(in the rows, 128 means zero)
Which row each row swaps with, under one turn or mirror:
The rows were stretched afterwards, more along some directions than others.
mal: [159 140 121 117 125 106 134 129 161  90 129 139 135 135 129 104 114 141
 131 117 132 159 147 134 113 117 129 118 139 116 135]
Vuser: [118 145 131 119 118 111 132 144 131 112 105 150 138 125 134 124 128 145
 117 117 136 110 138 143 128 132 110 129 138  91 102]
zumu: [131 113 116 120 143 135 121 126 158 160 136 144 125 102 153 129 153 144
 134 139 134 146 140 145 137  82  97 131 147 130 114]
ponag: [141 132 104 106 149 130 159 111 150 138 122 130 130 125 121 140 129 139
  96 134 127 129 154 109 122  70 131 138 122  83  99]
rok: [120 134 102  97 162 123 138 107 146 144 130 110 135 140 137 133 147 123
 120 114 132 147 161 124 147 115 135  92 139 133 111]
Verev: [141 105 140 135  98 151 132 129 117 164 113  93 144 134  87 167 113 145
 104 139 125 101 155 114 132 106 132 123 130 128 123]
pubav: [126 150 129 135 143 105 150 104 159 128 153 124 102 133 143 114 149 136
 154 137 130 130 155 162 124 153 128 104 121 133 135]
nur: [125 124 115  81 117 102 102  89 171 111 144 141 136 123 157 156 146 135
 135 122 109 172 117 144 127  96 134 122 144 135 109]
sus: [151 120 137 141 138 135 131 149 108 127 134 153 141 136 137 111 137 142
 118 114 126 105 133 135 109 137 117 130 132 117 132]
vogi: [150 124 137 138 142 143 120 132 169 137 108 125 139 120 148 159 113 146
 123 107 141 112 155 145 135 138 138  98 154 118 112]
tov: [136 117 160 119 113 116 103 127 141 106 134 160 155 106 134 122 114 119
 137 128 135 133 132 132 119 117 141 143 130 122 132]
Riton: [111 137 145 150 163 124 138 140 147 137 126  89 125 127 135 137 119 112
 118 120 154 140 178 137 158 132 137 101 156 152 161]
Rede: [140  92 134 115 133 103 110 153 141 111 115 125 130 125 125 111 146 133
 137 122 133 128 132 123 124 125 130  88  93 154 147]
Sube: [125 124 120  91 100 103 141 131 165 137 127 170 151 123 135 126 135 147
 113 117 145 129 124 126 110 113 128 162 150 113 145]
vup: [136 127 108  86 111  96 106 115 147 137 116 139 119 165 145 154 125 125
 144 124 120 132 171 140 126  95 167 101 125 112  80]
kidog: [158 139 111 114 146 112 134 132 150 102 140 151 133 137 139  98 118 147
 128 124 133 159 140 130 116 112 108 125 136 109 121]
vad: [150 118 102 129 129 111 158 150 141 148 104 124 130 133  98 107 141 169
 128 137 135 129 127 158 114 101  91 131 123 140 139]
rar: [112 135 116 122 163 123 144 112 149 146 130 101 132 138 126 144 142 113
 121 117 143 143 171 111 150 130 143  87 144 141 144]
popab: [131  97 133 104 125 126 106  92 137 149 106 123 125 114 136 134 150 127
 123 123 126 125 150 111 147  95 147 107 143 133 117]
pive: [111 133 118 116 165 126 146 118 141 140 126  98 130 137 124 137 135 116
 119 120 137 138 170 118 153 133 140  84 143 143 136]
Livov: [107 125 128 143 146 112 132 132 127 126 123 139 103 125 142 137 132 121
 158 120 131 171 124 130 146 117 115 164 119 108 135]
mava: [161 132 102 100 104 115 128  75 146 130 130 132 148 123 116 139 130 121
 129 119 137 112 132 116 131 119 143  99 119 112  73]
Gov: [124 137 133 115 167  89 116 138 124 162 123 162 115 114 155 116 125 132
 133 127 134 105 157 155 126 117 109 133 145 154 148]
Peseb: [128 115 137 122 137 131 119 141 104 111 122 128 117 126 132 128 101 126
 138 123 119 121  92 132 115 152 120 149  98 122 120]
Devug: [129 146 117 113 162  99 113  98 163 161 123 155 152 109 167 123 153 111
 142 124 138 138 151 125 141 106 146 111 155 139 130]
kub: [149 116 107 103 113 119 157 141 145 146  98 130 149 130  85 107 144 167
 134 132 134 123 128 156 114 104 107 133 129 140 138]
kiza: [140 130 132 133 109 125 120 119 100 151 115 115 154 147  93 149 114 126
 117 124 135 110 153 117 116 138 144 113 114 146 125]
madum: [151 121  87 101 124  84 127 101 158  97 158 159 133 128 126 140 142 151
 146 129 143 148 138 120 110  83 116 132 131  90 121]
mugu: [151 111 141 133  99 149 130 131 114 175 115  97 149 142  92 155 119 144
 112 138 125 100 157 131 125 111 130 124 122 140 114]
sov: [108 128 154 154 157 126 133 144 156 128 127  97 125 119 133 146 109 114
 119 124 156 138 179 134 152 123 138 109 159 148 168]
rek: [117 138 129 110 153  90 108 117 103 131 125 162 148 138 140 121 129 112
 134 120 135 131 128 128 112 132 132 135 103 152 129]
sopo: [151 123 138 120  90 112 133 128 166  85 124 113 126 133 110 131 106 135
 126 122 133 132 154 128 129 118 160 109 143  99 144]
Vobib: [135 132 147 151 148 126 129  94 155 127 159 136 155 147 145 143 153 111
 138 139 134 143 136 144 113 118 146 123 131 163 147]
gakad: [117 130 148 142 151 125 133 145 153 127 127  99 122 129 138 142 117 121
 124 118 144 138 173 124 160 137 140  99 148 146 162]
sepit: [146 112 107 108 108 114 155 136 148 150 103 134 144 128  88 112 150 166
 133 134 135 122 123 155 115 102 108 128 128 142 140]
bup: [135 124 134 115 110 116 118 127  95 136 115 131 155 143 101 140 105 124
 122 119 131 103 137 111 113 139 143 132 101 137 127]
zasep: [145 115 110  97 101 115 154 140 145 145 101 145 143 128  85 110 143 165
 138 132 129 115 119 148 110 110 114 138 122 130 141]
Lepu: [109 103 109 117 146 103 148 119 160 112 121 119 120 116  90 154 103 119
 125 118 116 143 155 144 130 115 143 127 148 124 127]
Fisat: [121 142 118  94 146 110 115 145 138 113 157 143 118 139 163 129 108 137
 141 147 121 124 120 171 156  95 129 137 141 110 123]
Tem: [131 130 100 130 134  86 110  99 148 120 119 132 138 107 120  94 148 125
 146 115 189 154 116 148 118 116 140 121 117 144 137]
Doka: [159 136 128 123 116 109 135 130 160  87 131 130 131 136 123 118  97 137
 127 117 132 145 155 127 117 121 140 117 141 103 136]
Mubis: [145 115 112  93  96 102 135 121 151 137 105 158 156 116  90 110 139 143
 143 123 139 122 123 145 114 110 133 139 123 136 139]
Timaz: [159  83 129 123 119 127 113 143 140 122 106 119 161 112 131 127 103 128
 107 104 137 121 117 121 135  97 118 143 125 103 121]
riba: [121 124  98  90 158 124 132 108 144 141 128 117 134 136 134 139 149 123
 125 117 129 139 152 118 148 120 142  90 135 128 108]
gul: [144 117 135 124  91 132  89 142 148 113 146 120 132  87 138 130 137 147
 124 151 130 143 102 140 124 124 112 132 123 133 146]
Sano: [148 113 149 127  86 118 130 129 163  82 119 109 122 125 111 134 105 133
 122 121 127 127 146 132 128 113 160 113 134 100 141]
zef: [128 127 144 137 136 124 148 158 114 104  98 126 144 130 126 102 149 135
  95 116 162 130 142 155 120 122 121 130 121 134 138]
tazot: [142 123 109 132 135 115 155 155 145 142 109 123 119 132 124 114 139 165
 122 142 130 130 131 165 119  96  85 130 132 133 132]
pip: [153 103 125 152  75 112 120  88 138 119 111 129 136 129 115 137 154 158
 138 124 123 144 125 120 105 136 123 120  97 145 120]
sopuf: [175 121 122 118 151 124 134 125 117 107 137 138 150 120 121  84 128 151
 144 126 119 149 133 141 113 104 108 125 106 128  94]
Patu: [118 130 163 158 141 116 127 140 149 124 140 114 122 114 145 138 108 112
 124 129 154 139 171 129 150 124 132 121 151 142 166]
torik: [146 119 149 142 112 100  80 121 170 128 142 135 131  78 159 128 124 140
 131 143 142 136 160 134 138 112 113  92 150 129 124]
keli: [137 103 141 139 108 157 128 128 133 163 115  88 144 126  95 165 118 142
 107 143 135 109 163 129 133  95 130 116 141 136 119]
rima: [158 126 142 101 109 152 142 153 124 140 125 114 137 139 142 109 136 132
 117 120 108  90 157 155 135 132 107 102 133 108 104]
mevi: [120 144 108  89 135 100 100  94 146 146 146 152 121 153 122 166 111 138
 157 130 131 136 112 103 148 117 141 149 104 105 119]
bisid: [112 104 124 168 128 115 133 102 131 134 148 136 106 122 138 122 153 108
 150 138 138 152 140 136 128 112 127 138 124 140 132]
Faz: [133 118 105 120 162 132 131 130 157 138 137 152 135 109 159 112 147 143
 128 132 132 161 129 143 124  94  96 137 143 128 113]
nedi: [136 135  97 147 146 138 144  90 140 101 147 113 141 119 129  93 148 105
 115 131 128 153 123 122 107 112 129 126 109 125 102]
luruk: [146 100 135 140 104 151 132 126 134 168 121 102 135 115 104 151 127 151
 108 140 133 117 153 132 134  90 115 123 135 132 115]
nevul: [134 134 131 118 128 102 108 116  99 135 122 142 158 148 116 134 114 113
 123 116 136 125 137 115 112 137 144 129 104 145 124]
loz: [123 147 122 125 110 106 116 127 127 135 112 160 119 127 137 127 102 129
 138 113 112 126 112 111 134 124 128 145 100 139 145]
Fub: [151 158 114 144 134  87 131  95 137  99 168 158 141 149 140 109 126 116
 115 103 154 152 124 136 102 133 117 124 119 141 118]
metu: [154 115 111 114 126 117  94 121 134 112 124 111 157 128 128 116 148 124
 155 110 155 145 128 168 135 156 129 109 110 173 122]
Fifi: [125 109 142 131 128 135 100 116 126 107 118  80 146 136 122 132 119 124
  97 165 130 160 129 124 133 119 129  97 143 141  98]
larim: [127 115  98  83 146 128 120  94 143 132 126 128 136 129 141 140 148 122
 119 113 123 138 144 113 134 111 148  98 128 113  89]
zuzu: [132 121 167 143 119 113  93 136 142 112 138 153 136  97 151 125 108 110
 140 125 148 135 140 130 128 121 136 142 134 134 153]
rokez: [138 123 131 124 106 123 123 113 105 151 112 116 160 147  91 152 107 124
 107 122 129 111 156 112 114 128 145 117 119 143 120]
sofo: [156 135 126 113 115 114 140 135 160  93 128 131 135 137 112 116 100 146
 125 119 133 140 149 127 116 117 136 127 141 104 143]

rek pairs with larim
tov pairs with Faz
Fifi pairs with Lepu
sopuf pairs with Sube
tazot pairs with Sano
mava pairs with Fub
Vobib pairs with vogi
kub pairs with sofo
zasep pairs with mal

